One turn moves every row onto another: examples first, then more rows asked:
Nosil: [-16.7  15.2 -12.6   9.0  10.7 -18.9 -18.3  -9.5  -3.5  20.3  38.9  -5.7
  17.2 -14.9 -18.0 -14.7  -5.2 -27.5  28.5]
pinim: [  3.0   1.4   1.1  -5.1  -3.0   8.3   5.1  21.8 -23.8  -0.9  33.9 -18.7
   9.2 -35.0   3.3  -1.9  13.3  10.8  21.6]
lovu: [-21.1   2.8 -40.3   8.5  17.1  -6.1   1.4  -9.6 -15.5  17.3  21.3  -5.5
  23.9 -21.8 -14.5  -4.3  14.7 -25.6  20.2]
gur: [-21.5  14.7 -12.0   7.0  13.4 -16.6 -22.9 -10.4  -3.7  19.3  46.0  -1.5
  17.1 -16.1 -16.2  -9.6  -3.1 -22.8  22.3]
dem: [-22.4  -6.7 -40.3   6.1  15.5  -4.3   6.3  -7.3 -12.3  15.9  27.3  -6.2
  24.6 -21.5  -9.2  -4.5  15.1 -15.9  11.9]
lomag: [  8.4  12.7   1.8  -1.9  -8.0   2.8   5.0  21.7 -25.4   3.9  18.6 -19.9
   4.2 -33.6 -10.4  -7.1   9.7  -6.6  38.9]
Pid: [ -6.6   1.1  -6.1   9.1   2.0 -18.1  -3.7 -11.0   3.7  24.4  39.0  -7.8
  18.2 -11.8 -14.0 -21.1  -7.7 -28.9  24.6]
zilor: [-15.8 -12.4 -37.0   7.4   9.9  -2.6  13.5  -8.2 -11.6  18.3  24.1  -7.2
  26.3 -19.8  -9.3 -11.6  13.7 -20.5  15.5]
gis: [ 11.8  31.6 -45.7  10.7   6.6   4.4  -6.6  -9.0 -40.5   4.8  23.4 -17.6
  -7.2 -11.3  -9.3  -1.7 -13.5  -6.3   7.0]
zeme: [-16.7   1.2  -8.0   2.9  11.2 -15.7 -12.8 -11.5   1.4  18.8  54.2  -5.0
  20.2 -13.8  -3.9 -12.1  -2.6 -15.6   9.9]
tur: [  8.7  26.3 -44.8   7.5   7.2   5.5  -6.1  -7.1 -39.2   2.6  30.7 -17.2
  -4.6  -8.5  -5.2   2.1  -9.9   1.0   0.2]
ril: [ 15.5   6.5 -20.3  -1.6  -2.8  -0.8  16.3  11.3   7.4  13.6  12.7 -24.6
  -9.2 -23.1   4.1   9.1 -17.6  12.4   5.7]
Beke: [-10.7   6.8 -15.7  -6.2 -30.5  -4.3 -12.6 -15.3 -18.8   6.1  35.1 -13.4
  -8.5 -38.7   7.7 -13.4 -26.5 -14.8  25.7]
vid: [  4.2  19.7   0.2   0.4  -3.3   3.8  -4.2  21.6 -29.3   1.7  20.6 -18.6
   4.0 -36.7 -11.5  -3.3  10.3  -4.3  38.1]
Kibu: [-20.9   8.7 -13.3   5.9  15.8 -16.7 -18.9 -10.1   0.2  16.7  52.6  -4.5
  19.7 -15.3  -8.3  -8.3  -4.1 -13.4  14.9]
Gud: [-17.5  -3.7 -37.5   9.5   9.7  -5.5  11.2  -7.8 -12.5  21.1  18.9  -4.7
  23.6 -20.3 -15.5  -9.7  13.1 -28.1  23.0]
tenes: [ 12.4  -0.4   4.2  -4.4  -6.3   6.1   9.7  22.3 -20.7  -0.7  27.9 -19.1
  10.7 -33.5  -0.7  -5.3  10.2   6.0  26.1]
taru: [ 16.6  28.6 -41.7  12.7   2.1   4.9   0.2  -7.1 -39.3   7.7  18.1 -18.9
  -6.8  -9.1 -12.0  -5.7 -14.0 -13.9  11.2]
kefa: [-12.1   6.0 -15.1  -4.9 -29.0  -4.1 -13.4 -17.0 -17.7   5.4  37.0 -14.2
  -8.5 -39.5   9.8 -12.4 -26.1 -11.0  19.9]
rozo: [ -4.8  15.5  -2.6  -4.1   2.5   3.8  -8.7  20.4 -29.9  -4.5  31.4 -18.0
   6.6 -38.0  -4.7   5.8  14.5   8.5  28.6]
giluk: [ 23.2  15.5 -38.6   9.1  -5.0   5.4  14.6  -6.8 -35.2   9.5  20.8 -21.2
  -2.4  -4.7  -5.3 -10.8 -18.1  -8.7   6.2]
pirub: [-14.6   9.7 -17.3  -7.7 -27.8  -4.0 -16.4 -17.3 -20.4   4.6  33.4 -10.7
  -9.3 -42.1   6.4 -13.0 -26.1 -10.8  23.3]
vego: [-11.6   9.8 -15.0  -5.4 -29.3  -4.5 -14.3 -16.3 -19.3   5.4  31.2 -14.1
  -9.3 -38.3   7.3 -11.5 -25.3 -15.5  25.5]
taso: [ 14.8  21.5 -21.3   3.3  -3.7  -1.5   7.7  12.8   3.2  14.3   1.0 -23.6
 -14.2 -25.5  -5.9   6.5 -18.3   0.5  22.5]
gimo: [ -0.6   9.4  -1.0  -4.3   0.7   6.9  -3.6  20.2 -26.7  -3.4  34.9 -15.8
   9.9 -36.0   0.2   0.2  16.1  12.2  21.0]
Medod: [  2.1  16.8 -26.9  -3.3   7.3   2.8  -1.2  11.2   3.7   8.2  20.9 -22.3
  -8.9 -27.2   5.5  17.2 -12.3  19.2   3.2]
Laf: [ -1.1  21.4  -3.8   0.1   2.1   4.9  -9.9  21.9 -31.0  -2.6  25.9 -16.2
   5.2 -37.6  -9.2   1.1  14.0   0.8  34.1]
rodo: [ 21.2   8.6 -38.4   9.5  -2.5   4.3  14.9  -6.6 -33.0   9.8  28.4 -21.1
  -1.4  -2.5  -1.1 -11.2 -15.5  -3.6  -2.0]
luf: [ 20.5  24.8 -40.1  10.8  -2.0   4.2   7.2  -7.3 -36.9  11.1  15.1 -21.4
  -4.1  -7.1  -9.1  -9.0 -16.5 -13.5  12.2]
kavi: [ -9.2  10.0  -8.8   8.6   6.2 -20.2 -10.4  -9.7  -0.7  23.3  36.1  -6.7
  17.7 -11.8 -18.2 -18.1  -7.2 -31.1  29.8]
Sur: [  2.3  29.7 -27.7   1.7   5.4  -1.8  -8.4  14.1   0.3  10.4   7.3 -21.9
 -13.7 -29.0  -6.3  16.3 -12.6   5.5  18.5]
lare: [-19.8 -10.3 -40.0   5.6  12.6  -4.5  10.7  -9.0 -12.6  18.7  27.3  -5.8
  26.8 -20.2  -8.4  -7.3  14.4 -17.3  12.1]
rin: [-14.5   9.7 -16.3  -6.1 -27.0  -3.5 -16.2 -17.2 -21.1   2.5  37.7 -12.3
  -8.2 -41.0   9.0 -10.1 -26.0  -9.9  22.1]
Suk: [-13.1   9.1 -17.0  -5.4 -24.9  -1.6 -14.9 -17.5 -22.1   5.3  34.5 -11.4
 -10.1 -40.2   6.9 -12.4 -25.0 -14.3  24.3]
zur: [ 10.6  17.3 -44.2   5.8   3.9   6.4  -0.4  -7.5 -35.3   4.1  33.6 -20.0
  -2.4  -7.7   2.2   0.3 -11.4   4.6  -5.2]
kur: [-10.9  -6.0  -6.5   4.2   8.5 -15.8  -4.7 -11.4   4.7  19.2  53.0  -6.6
  21.9 -12.4  -5.9 -16.1  -6.1 -16.6  11.4]
govom: [ 17.6  12.7 -39.9   6.5   2.4   7.6   9.5  -7.2 -35.9   7.2  31.5 -19.1
   0.1  -5.5   0.7  -4.6 -14.1   3.7  -6.6]
nolef: [-14.4  -8.6 -37.1   8.6   9.3  -3.8  14.2  -8.0 -11.1  19.0  21.3  -8.3
  25.0 -21.4 -12.7 -10.0  13.1 -25.2  18.7]
biku: [  7.2  28.5 -24.7   3.0   2.2  -0.8  -2.4  12.7  -1.0  14.1   3.2 -22.0
 -15.1 -27.0  -8.2  13.3 -14.4   1.4  23.4]
lak: [  0.9  25.0 -29.5  -1.8   9.2   1.0  -6.7  13.1   0.6   7.7  15.9 -20.8
 -12.7 -28.1  -1.5  19.2 -11.2  14.8   9.7]
zemi: [-14.8   7.8 -16.9  -6.7 -26.4  -5.0 -14.2 -16.6 -19.8   5.0  37.6 -13.0
  -8.6 -42.1   9.0 -12.5 -24.3  -9.1  17.6]
Duru: [ 10.7  10.1 -23.2  -3.2   2.0   1.2   8.3  11.6   5.4   8.3  21.8 -23.5
  -9.4 -23.7   6.6  11.9 -12.5  17.7   0.8]
gon: [-20.2   1.5 -41.0  11.1  13.6  -4.1   6.2  -9.0 -13.8  20.7  18.8  -6.8
  23.4 -21.3 -18.6  -6.5  11.8 -29.1  23.3]
zak: [ 17.1  12.7 -20.5   1.2  -4.6   1.7  14.9  10.8   5.5  15.5   5.2 -24.2
 -11.6 -21.6  -1.7   4.2 -17.3   1.3  15.8]
soza: [-24.4  -3.2 -44.3   7.2  18.2  -4.2   1.4  -8.7 -15.5  16.6  25.5  -4.1
  25.1 -21.6 -11.8  -3.4  14.6 -19.1  15.9]
sono: [ -6.8  -4.6  -4.1   6.7   3.3 -16.7   0.9 -11.1   4.1  23.9  45.4  -8.4
  21.8 -13.6  -9.5 -19.9  -8.5 -22.6  19.6]
guk: [-11.8   5.3 -14.7  -4.6 -29.4  -3.0 -10.7 -16.4 -19.3   5.5  35.2 -14.9
  -8.1 -38.3   9.3 -11.5 -25.6 -12.6  21.9]
Rog: [ 12.1   4.8   3.9  -1.6  -7.4   4.3  10.5  22.7 -23.9   3.7  21.0 -21.1
   7.5 -32.3  -5.6  -8.1  10.0   0.3  33.6]

zemi -> rin
kur -> zeme
vid -> lomag
Now these:
lare -> dem
biku -> taso
rodo -> govom

